A single turn carries every row of the set below to another of its rows. Some are shown first; where does it send the rows asked next?
gude: [ -5  -1  18  -8  -6   8   2  16  10  -8  -2  13 -12  -6   3   2   1   1
   3 -12  24  -7 -19   3  -6  -4   2  -2 -22  -5  17  -2  22  15  -7 -18
  23]
tef: [ -4  -1  17 -10  -9   6   2  11  11  -3   0  10 -11   0   2  -2   2  -2
   3 -12  21  -9 -14   4  -8  -5   7   2 -21  -1  18  -2  22  16  -9 -20
  25]
sunol: [ -5   2  19  -5  -4   6  -1  19   4 -10  -1  14 -15  -8   1   6   5   0
   6 -13  22  -4 -24   1  -3   0   5  -2 -19  -2  22  -2  21  16  -6 -18
  22]
bedef: [ -5   4  17  -7  -1   9   1  18   4  -6   1  16 -15  -8  -1   4   5   0
   5 -11  23  -4 -26  -1  -1   1   4  -4 -20  -4  18  -3  18  15  -9 -13
  24]
pev: [ -2  -7  34   3  14 -22   2 -20 -35  -3 -28   7   7 -10 -10   2   4   8
 -11   1  12   2 -26   6 -19  19  -1 -10  -4  11  10 -24  -1  13 -17  -4
   3]
zut: [ -5   1  18 -11  -8   3  -2  11   5  -3   3  11 -14   2   0  -2   5  -2
   4 -14  18  -5 -17   2  -8  -3  13   5 -19   4  22  -1  23  16  -7 -20
  26]
Pib: [  1  -6  25   5  15 -23   6 -24 -32  -3 -25  12   4 -11 -17   1   6   8
  -5  -1   7   1 -28   6 -25  19  -5  -8   1  11  16 -22   0  13 -12  -6
  -1]
dite: [ -6   3  18 -12  -6   4  -2  10   3   1   7  12 -16   2  -1  -3   6  -2
   5  -9  17  -3 -16   3  -4   0  11   2 -19   7  22  -1  23  15 -13 -18
  28]
kun: [ 15 -14  14 -10  -7 -14   9 -30 -43  -5 -24   0   0   2  -8   9   2  12
  -3  -7   5   1 -23  -1 -16  -3   8  -7   6  11   9 -13  -4   4 -13  -2
  11]
finil: [ 17  -8  13  -9  -4 -19   9 -32 -39  -8 -24   0  -2  -2 -15   7   2   7
   8  -6   5   3 -22  -2 -18   6   1  -9   5  14  14 -13  -6   6 -12  -5
   9]
kege: [ 13  -6  14 -19 -18 -11   2 -24 -25  -5 -14 -13   1   6  -8   2  -5  -4
   1 -12   1   9 -17 -13  -7   2  -1 -11  -1   5 -10  -8 -16   2  -8   4
   4]
migal: [ -4  -1  17 -13  -7   6   1   8  11   0   3  12 -10   1   0  -4   4   0
   3  -8  23  -9 -12   7  -4  -4   7   1 -21  -1  17   0  22  15 -11 -16
  28]
guki: [-11  -7  26   9  11 -19   0 -16  -9   2 -11  11  11 -10 -15 -10   6   2
 -17  -4   2   2 -25   1 -19  24 -14 -10  -4  -1  -1 -18  -3  10  -2   0
 -15]
kuz: [-14 -12  29  13  11 -15   2 -12 -17   5 -13  10   7  -7  -8  -7   8   6
 -25  -3  -1   4 -24   0 -17  16 -10  -9  -2   1  -5 -19   2   7  -7  -1
 -14]
lefaf: [ -7   2  18  -7  -4   4  -3  16   1  -7   4  13 -15  -3   0   4   3  -2
   5 -14  18  -3 -22   1  -4   0  12   2 -18   3  24  -1  21  16  -7 -19
  24]
letib: [ 15  -7   7 -16 -19 -15   3 -29 -21  -7  -8  -9   1   3 -13   0  -2  -1
   5 -13  -2   6 -15 -11  -8   2  -6 -11   4   4  -6  -4 -14   2  -2   1
   0]
Gasa: [-13  -6  35   9   9 -20  -3 -11 -12   2 -15   4  10  -8  -9  -7   5   1
 -21   0   5   6 -22   1 -14  22 -13 -12  -7   1  -7 -21  -3  12 -10  -1
 -13]
zasi: [ -5  -6  23  -6 -11 -13  -3 -15  -5   1  -8 -10   6   0  -7  -9  -1  -7
 -12  -8  -1  11 -15 -12  -6  11 -14 -13  -6  -3 -20 -10 -12   4  -4   5
 -12]
geki: [ -4   0  17 -11  -4   8   2  12  11  -4   0  15 -10  -6  -1   1   3   2
   5  -9  26  -9 -19   4  -3  -3   3  -3 -21  -7  15  -1  20  15 -11 -14
  26]
pafet: [ -2 -13  27   6  13 -20   8 -22 -38   0 -26  12   4  -6 -10   1   7  13
 -16  -1   5   0 -27   5 -22  11   2  -6   2  11  13 -21   4  10 -15  -5
   1]
sifek: [ -6 -14  18   0  -9 -10   0 -14 -10   1  -2   0   5   0  -6  -6   2  -2
 -20 -12  -5   6 -19 -10  -8   6 -11 -12   0  -6 -20  -8  -7   1   0   4
 -16]
kuf: [ 17  -7  23 -13  -4 -17   6 -27 -42  -6 -29  -4   1   0  -9   8  -2   6
   2  -6  10   6 -23  -2 -16   7   7  -9   1  13   9 -16  -9   8 -14  -1
  12]
dabi: [ 12 -14   9 -13 -20  -8   5 -25 -26  -5 -10  -7   1   5  -6   3  -1   3
  -6 -13  -3   5 -17 -13  -8  -6  -1 -10   3   0 -12  -5 -11  -2  -4   4
   0]
Ruze: [ -7   4  17  -7  -1   7  -1  16  -1  -2   4  15 -19  -3  -1   3   7  -1
   6 -12  18   0 -23   0  -2   3  11  -2 -18   3  22  -3  22  15 -12 -14
  24]
Tinu: [ -3  -8  15  -4  -9 -15  -2 -20  -3  -1   1  -2   7  -2 -14  -9   1  -4
  -9 -10  -4   6 -17  -9  -8  13 -15 -12  -4  -4 -15  -8 -12   5   2   3
 -14]

tef goes to gude
migal goes to geki
Now these:
finil goes to letib
pev goes to kuf
kuz goes to pafet

A single turn carries every row of the set below to another of its rows. Some are shown first; where does it send the rows asked next?
Lod: [-23 -13  18 -14  40  16   9 -19  14  -3 -10   7   1  18   5  14   6  14
   1  -2  12  16]
pon: [ -2 -14  10 -16  17   1  29 -14  11  -5 -18  12 -18  -3 -10  -6   6  40
   8  11  19  -1]
gol: [-17 -28   2   2  10  17  -1 -14   4   3   2  -2   6  21   3   1  -9  20
  -7   6  23   0]
fes: [  1 -19   6 -15  14  -3  25 -15   5  -3 -19  11 -17   1 -12  -3   5  34
   9  14  21   2]
dinan: [  7 -15  17   8  30  15   7  -4   5 -11   4   6  10   1 -23 -11 -11  12
   3   0  26   2]
paken: [-16  -2   4 -21  22  -6   7  -6   9  -3 -11   5  -2   1  17   4  -3  17
  17 -17  16 -10]
Vosa: [ -8 -25  -2 -12  14   6  17  -5  16   7  -4 -18  -9  15  -3  -3  -5  28
   0 -26  10   0]
mebaz: [ -4  -6  15 -13  17   6  29  -6   8 -10   7  -7   9 -11  -2  -5  12  24
 -11   1 -10   4]
Lekat: [  6 -13   2  -2  13  -6  20 -13  19 -13 -11   4  16   7  -9 -10   6  30
 -17  16   7  -4]
voka: [-21  -8  -2 -14  13   6  19 -19  10  14  -3 -14  -2  18   3  -4 -10  15
   9  12   3   1]
Nipuz: [-22 -12   1   7  15  25   6 -10  22  -5   6   1  -1  14   7 -10  -4  30
  -6   5  16 -14]
pade: [-17   4   4 -13  23  -8   0  -6   8  -1 -12   8  -9  -5  12   4  -6  18
  13 -18   9  -5]
sanut: [ 10 -15   2  -3  11  -4  21 -10  21 -14 -10   3  15   6  -9  -9   9  32
 -21   4   6  -1]
Vegu: [-23 -16   6  -6  35  13  21 -17  24  -1  -9 -15   6   5 -10  -7 -14  34
   9  -4  16 -13]
nula: [ -8 -23   5  -5  19  18  31   4  21  -1   4   4  17  -1 -13  -3   2  26
  15   8   0 -11]
ritif: [  4 -11   3   1  29  -1  21   0   0 -18   7 -12   0  -7  -2  -7   5  25
  -9   8  -2  -9]
sove: [  2 -34   0  -6  10  13  27   7  11   3   5   2  12   4 -13   3   3  22
  10  -2   2  -4]
kad: [ -1  -7  -7   8  34  18  16  -8   6  -5 -28   7  -6   8  -7 -29  -5  23
   2   3  10   0]
vof: [ -3 -17   2  -3  23  15  15 -16  -3   5 -31   9   5  11 -12 -18  -5  13
   1   0   8  19]
Fir: [ -1 -21  13 -18  12   1  29 -16   9  -3 -19  11 -13  -2 -13  -2   7  38
   7   4  21   5]
fela: [ -4  -6   5  -5  20  22  23  -6  15   2 -26  10  -4   5  -5 -25   2  22
  -4 -16   2  14]
teb: [-10  -9  18   6  32  13  15 -30   0  -1   0  -8  13  14 -10  -7   8  39
  16   2   8   6]
buki: [  8  -3   7 -13  29  14   1 -10  13 -13  -5  24   2  24  -9 -17   0   9
  -2   2   5   6]
Dalib: [ -3   2  24  -6  11  20  14  -8  12   0   6  11  10   4 -12 -11  -6   5
   2   8  11  15]
Lalit: [-13 -19   6  -3  49  12   3  -9   9 -12  -9   2  -9  20   6  11   3  20
   2  -6  20   2]
zuvak: [-20  -4   9 -23  25  -6   9 -13  11  -2 -16   6   7  -1  14   5  -5  15
  17 -12  18  -6]
Vime: [  4  -6  13 -14  33  17   2 -12  21 -15  -8  24   7  18 -15 -18   2  15
  -2  -3   7   7]
Kur: [-16  -5   7 -10  36  17   9  -6  21  -6  -4   7 -17  20  15   7   9  18
   1 -10   7   6]
fuso: [ -4  -2  13   2  14  10  16 -22  -1   9   7  -5  -1  21   2  -7  14  36
  12  -5  -2  14]
vakid: [  9 -16   1  -3   7  -7  20 -13  15 -10  -9   3  15   9  -8  -7   7  28
 -19  13   6   2]
kofe: [ 10 -13   9 -14  32  13  -1  -9  13 -12  -6  22   3  22 -14 -15  -1  13
  -2  -8   9   9]
nuze: [  2 -14  10  10  29  10  13 -13   3  -3   6 -10  -3  17  -6 -10  11  45
   9 -18  10   3]
Fov: [-22 -23  13  -6   5  27   8 -13  22   2   2   2  10  11   1  -3  -1  29
 -11 -14  15   2]
tuzar: [ 11  -1  11   4  15  14  10   8  13  -7  11   9 -11   6  -7 -17  -1  11
  -2  -6  11   2]
tus: [-15 -12   4 -19  29  -7   5  -9   8  -7 -15   4   5  -1  12   5  -6  18
  16 -17  21  -9]
laveb: [-17  -8   6  -9  32  -8  -3 -10   3  -5 -18   5   1  -6   4   6 -10  19
  13 -17  17  -6]
fam: [ -2 -24  -5  -3  12  11  28   5   8   4   7   4  10   8  -6  -1   1  19
  16  17  -1  -8]
tipe: [-23   2  12 -17  25  -5   1 -15   8  -1 -17   7   4  -7   7   5  -7  18
  13 -14  10   0]
Rubom: [ -1 -21  13  -9  27  -1  22 -11  -8 -13   1 -13  18  -6 -12   2   4  20
  -8   6   2   6]

sanut goes to vakid
kad goes to fela
Now these:
mebaz goes to Rubom
tuzar goes to Dalib
laveb goes to pade
Vime goes to kofe
nula goes to sove
Vegu goes to Vosa
Lalit goes to Kur
teb goes to nuze
pon goes to Fir
tus goes to paken
Nipuz goes to Fov

